(in the rows, 128 means zero)
Each path is a new rotation, seen through one point. The rows after it are directions, each followed by how far the rotation turns it, in degrees each step (0 if it stays put).
Each turn is a multiple of 5 degrees from 10 to 175, or 0.
Each row of a path follows its step; steps can be skipped.
path 1
step 0: [133 128 125 119 134 123 128 130 122 134 133 129 129 126 128 134 114 132
 123 130 124 131 130 125 130 131 132 135 131 117 134 129 129 126 128 125
 137 130 133 124 128 130 133 126 133 129 116 128 133 119 125 130]
step 1: [128 128 128 123 137 133 129 122 127 123 128 126 126 119 132 133 125 130
 115 130 134 124 122 125 120 124 137 127 124 131 130 120 135 130 130 127
 125 133 127 129 126 131 137 122 129 129 134 132 133 129 135 119]
step 2: [127 117 115 123 130 124 128 126 122 126 127 127 124 123 129 129 123 128
 133 131 126 128 129 125 121 132 124 125 132 133 129 126 126 123 118 131
 129 136 125 125 121 129 132 135 129 125 126 139 122 127 138 132]
step 3: [135 133 131 125 125 134 128 129 129 123 137 120 129 130 128 123 116 135
 133 124 135 127 124 131 127 133 133 118 136 128 135 122 133 128 123 130
 138 128 127 126 128 122 132 123 131 133 123 127 126 127 129 129]
step 4: [127 134 114 126 131 133 134 122 126 130 129 127 129 119 132 139 119 123
 125 129 125 126 128 133 135 129 125 123 124 126 137 120 130 132 131 124
 123 126 131 127 127 124 132 134 130 130 131 121 126 124 134 125]
step 5: [119 121 130 127 135 129 130 130 126 119 124 124 118 127 129 136 119 130
 132 128 134 122 131 122 127 130 132 130 126 132 120 130 138 126 127 133
 133 125 130 122 127 122 135 140 122 131 125 127 126 128 126 129]
step 6: [128 139 118 129 123 133 134 126 122 127 124 122 122 130 127 127 129 134
 123 126 128 131 128 126 128 127 128 123 126 129 128 124 131 121 124 134
 134 131 130 144 125 124 134 129 138 132 122 135 129 127 126 134]
step 7: [123 127 126 127 140 135 127 129 123 121 133 124 132 126 130 133 120 126
 130 123 125 131 134 134 122 117 120 132 133 121 133 122 126 133 124 132
 127 127 124 128 136 131 135 127 130 131 122 126 122 121 124 130]
step 8: [130 130 122 123 130 134 125 125 128 134 124 120 124 128 140 132 121 133
 128 131 141 123 128 120 123 123 123 130 119 120 126 126 133 122 135 121
 135 133 126 125 129 126 129 127 125 124 124 127 127 130 129 125]
step 9: [121 125 124 125 133 131 130 129 131 121 124 130 136 115 134 125 131 129
 130 127 127 128 128 131 127 129 134 128 120 132 133 126 134 120 125 130
 133 126 126 135 129 119 134 127 135 126 127 136 116 136 131 131]
Directions:
[128 127 129 131 126 126 128 130 130 127 128 131 127 129 132 127 128 129
 129 129 128 127 126 127 128 127 128 127 128 129 126 129 129 123 126 129
 129 127 128 129 127 127 126 130 129 129 126 130 127 128 130 128] => 110
path 2
step 0: [136 134 132 131 132 122 121 132 128 119 135 132 121 129 128 129 126 122
 129 114 125 133 126 119 136 130 124 131 131 127 124 127 127 137 134 120
 131 128 128 135 135 130 119 122 126 139 126 131 123 119 128 131]
step 1: [130 139 123 132 132 123 127 124 114 129 140 126 123 128 135 125 130 127
 119 125 124 136 126 114 129 138 127 130 126 132 123 123 130 134 128 123
 131 125 121 128 126 121 128 119 127 132 129 122 128 127 133 133]
step 2: [121 133 129 133 134 122 126 130 125 120 136 128 132 138 131 132 134 127
 124 119 124 127 129 113 131 123 133 129 121 125 125 120 123 129 127 124
 137 123 121 118 138 122 126 125 128 134 125 133 126 126 125 135]
step 3: [119 139 123 124 139 121 125 127 129 120 131 134 121 125 126 133 129 129
 117 126 129 136 130 122 137 125 134 135 126 128 126 130 119 129 134 122
 132 125 128 122 130 124 131 112 129 127 132 128 129 123 133 129]
step 4: [132 137 127 123 134 119 119 131 118 122 123 125 130 129 127 134 127 119
 125 125 128 132 121 114 125 122 131 128 130 122 124 125 118 128 130 124
 126 134 132 127 127 118 128 118 126 128 118 126 123 132 130 132]
step 5: [125 137 131 133 129 126 122 129 120 118 134 129 129 131 131 131 116 133
 122 127 138 138 127 124 123 120 123 126 121 133 114 131 121 125 127 128
 126 129 126 127 134 124 129 115 128 132 122 131 128 123 132 132]
step 6: [128 128 137 126 141 122 117 128 125 116 133 124 128 127 125 125 127 127
 130 128 132 140 126 119 132 135 130 129 125 124 125 131 125 129 134 124
 126 134 126 133 140 121 126 127 122 134 126 133 121 123 139 129]
step 7: [137 135 130 131 136 123 124 131 115 127 131 124 131 136 137 123 118 130
 118 126 127 132 125 126 131 133 123 140 130 121 128 128 122 130 131 121
 126 130 120 127 137 124 127 116 123 128 133 128 129 127 132 134]
step 8: [129 133 135 128 139 128 130 124 122 123 134 129 130 140 130 134 125 123
 120 126 120 135 128 118 122 128 131 126 120 122 121 125 121 124 130 125
 137 133 118 127 133 132 123 129 130 127 134 127 120 125 135 136]
step 9: [123 137 128 126 140 121 123 127 122 130 138 127 123 137 122 124 126 128
 124 120 122 134 123 130 131 124 129 128 118 121 126 126 123 127 137 121
 123 125 129 116 135 123 122 121 131 125 131 125 127 121 130 126]
Directions:
[128 127 128 128 129 128 126 128 130 127 126 130 129 127 128 127 129 129
 127 129 127 128 129 128 129 124 128 127 127 129 127 127 127 127 129 129
 128 129 131 127 127 127 124 127 127 123 125 124 128 127 128 129] => 60
[128 128 129 126 127 131 130 128 129 127 127 131 127 129 129 131 127 129
 126 128 130 130 131 126 130 130 126 127 129 130 126 131 127 128 129 128
 129 129 128 128 128 132 127 127 127 127 129 129 128 127 125 128] => 145
path 3
step 0: [129 126 127 122 135 122 127 135 122 125 122 140 124 130 134 121 122 125
 121 128 126 135 137 127 129 123 134 127 131 128 122 120 130 124 124 112
 124 131 125 131 136 121 133 128 130 130 134 135 122 123 129 120]
step 1: [128 129 118 130 126 129 121 128 121 125 132 130 141 126 119 127 115 129
 123 123 131 125 128 129 131 117 136 131 130 121 128 128 133 125 125 125
 132 133 142 132 128 131 125 117 130 123 120 136 131 123 136 126]
step 2: [124 132 120 122 131 125 123 137 123 128 133 128 128 119 125 129 131 141
 123 126 127 126 148 122 126 119 122 124 140 129 125 130 131 129 130 135
 124 124 131 122 130 128 129 129 130 133 119 127 126 133 125 130]
step 3: [127 142 119 131 124 123 131 134 112 134 119 123 132 138 123 130 128 135
 121 137 125 125 131 131 130 131 125 122 126 135 125 128 129 119 126 124
 126 125 121 129 126 132 126 128 131 126 130 136 118 126 131 126]
step 4: [122 128 126 128 124 127 132 126 123 135 123 132 137 129 126 131 118 132
 136 129 124 119 140 125 136 128 128 131 127 117 117 133 125 129 115 125
 133 132 131 119 122 134 131 127 125 127 133 123 132 122 124 133]
step 5: [121 125 125 126 135 129 125 128 119 129 125 120 125 127 134 131 129 134
 132 128 134 132 132 129 133 128 131 140 135 121 117 120 127 126 132 122
 117 124 120 117 128 134 122 125 128 120 123 122 125 136 137 131]
step 6: [132 135 121 127 132 130 121 118 127 124 129 128 130 129 127 125 116 133
 139 128 116 131 126 134 139 122 126 119 132 125 127 127 125 120 121 123
 120 131 120 134 136 125 126 134 124 131 129 131 120 131 132 131]
step 7: [140 129 129 128 128 130 130 124 122 127 130 137 141 125 137 131 123 129
 127 131 138 122 133 127 127 119 126 128 138 121 130 127 127 134 126 127
 121 139 122 132 113 123 126 124 130 129 131 127 125 124 138 134]
step 8: [126 127 125 133 126 132 118 129 129 130 136 131 129 138 132 123 128 134
 127 123 133 119 126 125 133 117 116 142 140 135 128 130 125 121 135 121
 127 123 125 123 126 129 127 125 133 130 126 131 120 128 122 127]
step 9: [120 134 133 128 126 128 133 125 123 126 126 129 137 132 131 130 128 131
 125 128 135 120 122 133 131 123 129 119 135 129 122 131 128 120 125 139
 133 123 128 126 139 129 125 132 135 135 131 136 121 131 132 145]
Directions:
[131 129 130 128 130 127 130 129 129 130 128 127 127 130 128 128 127 128
 127 131 125 128 127 128 130 127 129 128 130 130 127 127 127 127 130 127
 129 128 130 126 131 128 130 129 130 129 129 129 127 132 130 126] => 125
path 4
step 0: [124 135 127 129 121 132 131 129 132 119 131 133 131 127 130 111 119 134
 128 130 118 125 124 127 129 128 123 145 131 129 134 127 131 133 120 131
 129 125 135 126 120 130 119 130 124 129 137 122 130 138 129 129]
step 1: [120 133 128 128 135 141 133 119 133 127 128 142 131 130 116 126 124 138
 124 137 126 126 130 123 126 125 132 130 124 120 122 124 127 125 135 130
 135 128 132 139 122 132 121 126 135 124 131 128 123 136 126 124]
step 2: [130 135 133 130 127 127 130 131 126 127 130 120 138 126 131 119 127 131
 129 137 130 126 132 134 118 127 129 125 138 127 113 123 133 135 138 128
 133 127 128 131 132 143 124 125 136 121 122 136 125 132 129 124]
step 3: [129 136 135 116 136 127 139 125 122 129 122 127 125 123 135 128 122 136
 122 129 125 130 120 128 119 135 125 135 137 131 120 133 131 124 134 122
 121 126 134 126 135 132 128 127 126 132 126 132 144 130 130 124]
step 4: [134 125 131 129 123 130 134 122 131 130 121 132 117 138 131 135 134 123
 123 135 111 130 130 129 118 126 123 133 126 126 120 124 122 120 127 118
 126 134 134 130 130 126 128 137 134 128 121 137 130 125 129 128]
step 5: [122 124 133 132 126 128 117 127 121 131 125 129 112 130 130 128 133 120
 137 125 118 127 123 134 130 130 126 128 126 135 115 127 133 125 142 121
 134 132 128 124 125 134 134 126 125 125 134 137 125 126 128 134]
step 6: [131 121 134 126 121 122 139 116 130 135 129 137 125 125 130 126 133 126
 142 128 132 122 113 128 127 128 122 130 129 139 135 122 127 133 138 125
 123 128 124 126 132 127 126 126 121 133 128 129 128 126 129 136]
step 7: [133 119 130 133 121 129 130 118 130 132 133 121 125 120 124 130 136 130
 133 134 130 121 134 121 125 133 129 136 121 123 132 122 134 121 127 123
 126 141 128 131 131 127 133 133 120 129 134 117 127 134 133 131]
step 8: [119 120 123 140 128 137 132 127 119 137 136 124 127 123 130 123 124 126
 140 131 129 130 125 133 131 130 130 129 126 120 136 125 132 127 116 131
 126 129 131 128 130 136 132 129 125 121 136 141 123 136 129 125]
step 9: [125 123 131 124 139 133 131 117 130 133 128 131 125 125 131 128 134 133
 130 133 140 123 127 123 122 125 126 121 126 118 136 138 131 136 125 137
 128 122 123 116 121 138 131 132 125 125 124 132 129 133 122 128]
Directions:
[129 129 126 129 127 126 128 126 129 127 129 128 125 129 129 129 130 128
 129 125 128 125 126 128 130 130 127 129 127 132 129 128 128 125 127 127
 129 129 126 128 131 128 128 127 131 127 129 128 127 129 127 129] => 45
